One turning vector, and how many ticks it has turned:
The counts run from 0 to 459.
[-27.0  -3.5   5.3 -23.2 -12.9   1.1  10.2  -2.0  12.4  17.6   9.6  -2.0
  24.0   8.4  23.0  -2.4 -25.5   4.0 -19.3   5.2  -6.1  22.2 -12.8   8.9
 -56.4  -9.7  -6.7  -7.1  -9.3 -11.9  -9.5  22.0 -21.9 -34.6   0.3 -31.5
  -4.5   9.3]  202
[-29.6  17.4  -5.9  -6.3  37.2   6.9   3.5  -7.1 -13.6 -18.3 -16.9   0.6
 -36.5 -15.7  20.6  -1.6 -14.5  18.3  19.5   6.4 -10.8 -13.6   4.4 -25.6
   3.1 -21.8   1.8 -16.0  11.1  39.7   7.2   5.5 -14.9  -7.3 -38.5  10.6
   7.1  14.5]  67
[ 12.1 -12.7   6.9   5.5  -4.5  -4.7 -25.2 -12.8  25.1  18.7   8.9 -10.7
  11.2  10.1   0.6  16.8  -5.1  -5.0 -12.7  -3.1  -7.1  34.7  17.6   6.6
 -15.1  18.0  -0.4  17.0 -20.1 -11.4 -16.6  -2.7  -8.8  12.3  64.0 -28.7
   0.9 -20.1]  232
[-31.6  16.6  -0.3  15.3  38.5 -14.2  -6.0 -18.3   1.1 -20.7 -15.5 -26.1
 -12.1 -13.9 -18.7   7.4   2.2  13.0  -5.5  17.6 -33.0  15.2   8.2  -5.1
  -0.8   2.9   1.3  -4.7 -12.3  27.7   2.8 -24.8 -41.2  14.1  -5.8  -0.6
  18.9  -8.0]  151
[ 27.3  11.4   2.0  24.7   1.4 -22.3 -31.7 -28.1   5.0  18.0 -21.1  -7.6
  -2.9   5.3 -33.3  -4.4  -4.1 -15.6 -19.0 -14.5  36.8   5.1 -16.4  14.3
  29.5   5.9  -1.6   5.3   8.4  -3.4  33.6 -12.6  -5.5   7.3   5.4  18.2
 -23.4  14.2]  224
[  3.0  34.1 -43.8  15.0  -3.3  13.1 -19.4 -46.3  12.2   2.7 -12.5  -9.1
   7.1 -17.8 -17.3  24.4 -14.1  -4.9 -14.1   8.1 -11.6  -6.6   4.4   9.0
  -6.3   6.5   0.3   7.7 -22.7  23.0  29.0   8.5 -26.3 -13.1 -23.5  -7.4
   2.3  -3.2]  14
[ -5.1  20.9  26.6   2.8  32.5  -6.2  13.9 -25.9 -26.3 -11.4 -38.1  -2.9
 -12.8   2.1 -27.8 -16.1   8.6  10.1   4.3  22.4  19.3   0.3 -16.0  19.8
  18.9  -9.5  -0.8 -24.0   5.6  10.6   2.0  -8.7 -17.6 -14.4 -41.1  -1.6
   2.9  -8.6]  211
[ 12.1 -23.8   0.1 -30.5 -30.7  -2.8  18.6 -15.4  46.3  -8.0  18.0  -8.6
   2.2   8.6 -11.1  -9.2  11.9  -7.4   9.7  -2.7   7.5  -2.4   3.4  -2.5
 -15.0 -15.6   6.4 -26.0  13.5 -24.9  21.3  14.4  -1.9 -45.8  -9.3 -36.6
   1.4 -18.2]  123
[-26.8  20.1  26.8  18.2  26.9  -9.8  21.5   9.2  -9.7 -15.1 -16.3  -2.1
  -3.5   9.4 -40.8  -5.3   4.0   3.5   9.1 -16.8  -3.0 -14.5 -22.1 -18.2
  47.3   3.9 -13.3 -13.3  15.7  12.6  -7.7 -29.9  -8.9  15.3 -20.1   6.9
   1.0  17.9]  163
[ 43.6   3.0  14.6 -17.9 -25.0  -4.6 -16.0  28.6 -24.9  -3.0  19.8  -8.7
  11.3  10.7 -10.1 -10.0   0.6  18.9  -6.8  -0.6   0.5   7.8  15.9 -20.8
  -0.7  23.7   9.8   5.3 -24.9 -22.4 -22.6  27.3  24.7   2.0  36.1 -18.4
   4.5 -16.1]  311
[  3.7 -13.4 -19.6 -11.7 -13.4  19.0 -39.9  -5.9  38.3  22.2 -24.7  -2.3
 -32.7   6.8  41.1 -13.3  22.5 -17.0  10.2 -18.4  16.9   9.3  25.8   2.1
   7.6   7.0   0.8   0.5  -7.6   5.9   9.0   7.6   2.4 -18.0  17.5  -2.8
   6.4 -20.4]  321
[ -9.7   1.4 -22.4  23.2 -23.7   6.5 -19.6  -9.9  45.5   6.9   7.3 -10.6
   7.4 -44.1   2.2  -9.8  10.5   0.6 -17.6 -18.3  -5.7 -31.7  10.5  10.1
  21.8 -13.4  23.7  -4.0 -14.8  -2.2  -2.8  30.6 -13.2 -21.3 -22.1   7.7
   1.6   7.6]  188
[ 12.0  16.4   7.5 -20.9 -17.8  -6.2  23.5   6.1 -15.3   2.9  13.9   4.6
  31.9  38.8 -18.4  30.4 -35.2  17.1   2.4   1.3 -13.9  22.2 -10.8 -30.9
 -15.1  22.7 -15.8   4.3  -0.2 -11.9  -7.7  -1.4  14.9   9.9  23.7 -31.7
  -4.9   5.9]  29
[-23.5  -7.6 -10.5 -27.4 -13.7  20.9  -4.7   8.3   7.7  29.0 -13.4  20.8
   6.4  24.7  53.1  -0.5 -43.4  -2.3  11.5   2.7   1.5  30.9 -10.2 -18.9
 -10.5  -7.4 -10.3   4.6  14.3  13.0  12.7   7.6   4.6  -6.3 -13.0   9.9
  -0.4  21.1]  334
[ 25.3   4.0  -2.7  -9.3   9.3  17.5  -3.3 -10.7  15.4  -4.2 -12.1  35.4
  -8.8  15.7  -2.5  -4.9   6.9 -27.6  25.1  -3.9  28.0  13.3 -12.7  16.9
  -5.4   6.3 -24.2  -3.2  49.6   4.5  46.7 -22.4 -14.2   7.6   8.0  -3.5
 -14.8 -10.2]  351
[-27.6  -2.2   6.0 -35.9   3.6  11.3  -0.8  13.7 -24.0  17.2 -17.3  14.3
   3.8  22.2  40.6  -2.5 -44.7  18.6  12.3  19.3 -11.9  23.0  -5.9 -25.7
  -1.4  -8.6  -9.4   1.7   8.2  19.6   0.8  11.0  12.5   1.6 -18.2  17.1
   5.3  20.8]  335
[ 12.6 -23.7  11.4  -9.0 -12.0  -5.8 -20.8  25.6  39.6   7.1  -6.5   3.2
  -8.7  11.1  11.6 -28.4  25.2 -26.1  12.2 -33.2  18.2  11.4   6.2  -0.5
  32.8   4.1  -1.3   2.7  21.8 -11.2  15.5  -8.1   9.0   8.9  27.3  17.8
   0.4  -4.9]  447
[ 38.7 -12.6 -23.5  -0.8 -43.6  15.8 -13.8  -7.9  52.8  -5.5  16.8   8.3
  -3.6  -9.6 -18.9  -6.2  17.5 -15.4  11.8  -9.9  -4.6  -8.3   5.8  -8.9
  16.0   6.6  12.2   8.7  10.1 -10.3  19.1  11.9   7.1  -6.0  18.3 -12.2
  -7.3 -20.2]  45
[  4.2   3.0 -21.2 -21.6  -2.5  19.6 -31.9 -11.2   2.8  13.6 -12.9   1.5
   9.7   7.1  23.2  -6.6   6.3 -16.9  -7.0  15.4  -2.3  32.3  11.8  29.7
 -46.0  15.0  -7.5  11.2 -19.5   7.3  10.0  -0.5 -31.8 -12.9  26.1 -17.0
  13.2 -20.3]  10
[ 12.4   5.0  10.9 -26.4  -1.4 -20.5 -12.7   8.5  -4.6  -9.5   4.9 -11.7
  28.2 -23.9 -16.5 -16.5 -22.7  20.8 -19.9  42.5 -27.7  19.2  12.1   8.7
   4.9 -13.4  22.4  13.6 -13.4  -1.5  14.8  19.7  -6.7  18.2   4.4  27.4
  23.2  -9.0]  138
[  0.0  15.1  -5.8  -5.8  -1.3   8.6 -18.4  10.5 -26.2   7.6  11.7  11.1
  32.1  -8.1  11.0   0.9 -34.9  13.6 -26.9  18.7 -24.2  19.1  -6.2   5.8
 -38.8   5.3   0.2  27.2 -22.5  11.2 -14.2  20.4 -24.3  19.8  20.5  -2.6
  -1.9  16.7]  281
[  8.3   6.6  29.2  11.2  -0.6 -26.4  18.0  13.3  -7.6 -32.7  16.6 -25.1
   3.9  -2.1 -62.9 -12.9  11.8  22.1 -11.9 -12.6 -21.3 -23.4 -19.0 -22.9
  14.0   8.6   3.6  -9.6   4.2  -7.2 -11.2 -11.6  -6.5   5.4   0.6 -14.7
  -7.6   7.1]  169
[ 23.3  15.6  -1.6  17.1  18.9  17.8 -30.4 -11.5  -4.5  -8.4 -20.0  19.4
 -14.2 -35.6   2.0 -26.1  -0.9  11.7  -4.0  19.8  12.9 -26.0  -6.7  14.3
  26.7 -24.6  17.4  12.9  12.2  25.4  14.5  18.4 -14.5  10.5 -25.8  26.9
  -6.5   9.4]  271
[-18.9  -9.8  17.9   6.5  -4.2  -0.5  12.1  16.9  23.1  -6.2  -3.3   2.3
   3.1  35.8 -26.0 -15.9  19.2 -25.8   4.5 -36.9  -3.8  11.8 -33.0   0.8
  13.0  19.7 -23.4  -7.7  28.8 -10.7  -2.2 -38.5 -13.3   5.1   4.5 -12.0
 -11.3   1.8]  165
[  3.8  -3.5  29.2 -40.9   4.8   8.1   4.5  17.6  -3.5   7.8 -11.9  25.6
   7.7  -3.2  26.2 -23.1 -10.8   1.4  23.5  23.9  24.7  21.6   9.1  10.2
  26.6 -20.8   8.9  -8.0  24.6 -13.4  13.6  19.1  17.7  14.5   3.7  21.4
  34.1 -15.6]  131
[ 16.4  10.1  32.3 -13.3  -1.6  -1.4  28.5   6.9   3.1 -23.4  21.1   9.5
  20.6  16.2 -35.7  11.0  -4.6  13.9  25.0   9.2 -12.8  14.1   6.5 -13.4
  15.5  11.1   3.5  -6.4   1.9 -17.1 -20.6   2.8  14.5  22.9  29.0 -26.2
  27.1 -26.4]  437
[-22.7  11.1 -27.6  -3.8 -16.0 -27.1  -0.2 -22.8  24.2  -0.8  -4.2 -35.6
  23.8  13.7 -31.2  14.4 -15.6 -10.8 -27.6 -16.0 -22.3  10.6  -7.7  -7.1
 -10.8   9.6 -13.2   0.1 -10.5   6.2  27.7 -23.5 -32.3 -13.5 -11.2 -10.2
   0.6   9.1]  422
[ -2.5  -1.2  19.9 -26.3  -2.1 -19.1  20.6  -9.6   2.7 -29.8   2.8 -30.4
 -13.7  -2.3 -27.3 -14.0  11.2  29.4  14.7  12.9 -13.4 -11.1  17.9 -33.9
   6.5 -13.7  14.9 -28.0  -8.8  -9.3  -0.7  12.9   6.3 -32.9 -29.2 -27.9
  12.0 -18.3]  121
[-38.6  -2.3  -6.1  10.7   1.4  -3.1 -28.4   2.5  23.0  24.0 -32.4 -17.4
  -9.9  -9.3  23.1 -32.8  10.4  -8.6 -17.9 -23.0   3.8 -14.2  -6.8   4.7
  23.7  -7.7   4.7  -7.1  -8.9  17.9  -6.3   7.8 -21.1 -30.3 -35.2  19.9
   0.7  25.5]  194
[ 15.2  -4.7  15.2 -49.9   6.4  -3.5 -17.7  19.1 -19.1   7.4  -6.3  10.1
  -1.2   1.2  39.8 -33.1  12.5  -8.8   9.9   1.7  30.3  17.9  12.1  20.4
 -19.0 -10.6 -10.1 -14.2  12.8 -16.9  17.5  25.1  -2.4  -9.2  20.5   7.7
  13.1 -10.4]  400
[-15.5   1.2 -21.5   9.1   5.3   4.5 -29.5  18.5  16.9   4.7  -7.0  -7.5
 -18.4  15.2  18.3  -7.5  22.8 -27.5  -0.5 -50.8  -3.6   8.1   6.2  -8.9
  -8.9  25.5 -21.7  10.1   3.1   7.8   6.9 -25.2 -19.5  14.0  41.7   0.1
  -1.9   3.6]  369
[-27.9   8.8   6.8   5.5   2.3  13.8  30.3   1.0  24.0  15.1   6.7  29.5
  20.2  23.3   5.3  20.9 -26.6 -16.9  13.4 -31.0   6.2  11.3 -26.6  -0.2
  11.5  -5.8 -26.6  -8.5  31.6  -1.1   4.0 -13.9  -9.3  20.6  18.0 -11.8
  -3.1   9.5]  160
[ 24.1  25.6  31.2 -12.4   4.2  -4.2   7.9  -9.4 -30.9 -14.8  -7.9   5.9
  32.2  -0.7 -46.6  -1.9 -12.0  20.7  -8.3  45.7   1.1   9.0 -10.1  19.5
  12.1  -0.1   8.9  -0.3  -9.7  -2.9 -11.2   4.6  -8.8   8.5 -13.3 -10.9
  20.9 -17.6]  216
[ 26.4  16.2 -33.5  10.1 -10.6  -5.8 -17.5 -22.9  16.9   0.9  18.4  -4.0
  13.4 -14.5 -16.6   6.5  15.8 -21.6 -11.9 -33.7  11.6 -12.3   9.7  17.8
 -16.8  10.0 -12.9   2.5   0.8 -16.9  35.5   6.4 -24.7   1.2  37.7 -19.6
  -8.5  -5.7]  93
[-20.4   2.9 -37.3  20.1 -10.8   2.4  -8.6  -4.5  30.7 -16.3  11.3 -27.8
 -13.2  -5.1 -13.1   1.7  19.2  -4.6  -2.5 -40.4 -27.9 -17.5   7.7 -27.3
 -15.0  13.8  -5.7   4.1 -19.2   9.5  -3.2 -13.8 -29.6 -11.6  12.0 -28.5
   1.0  -9.9]  374
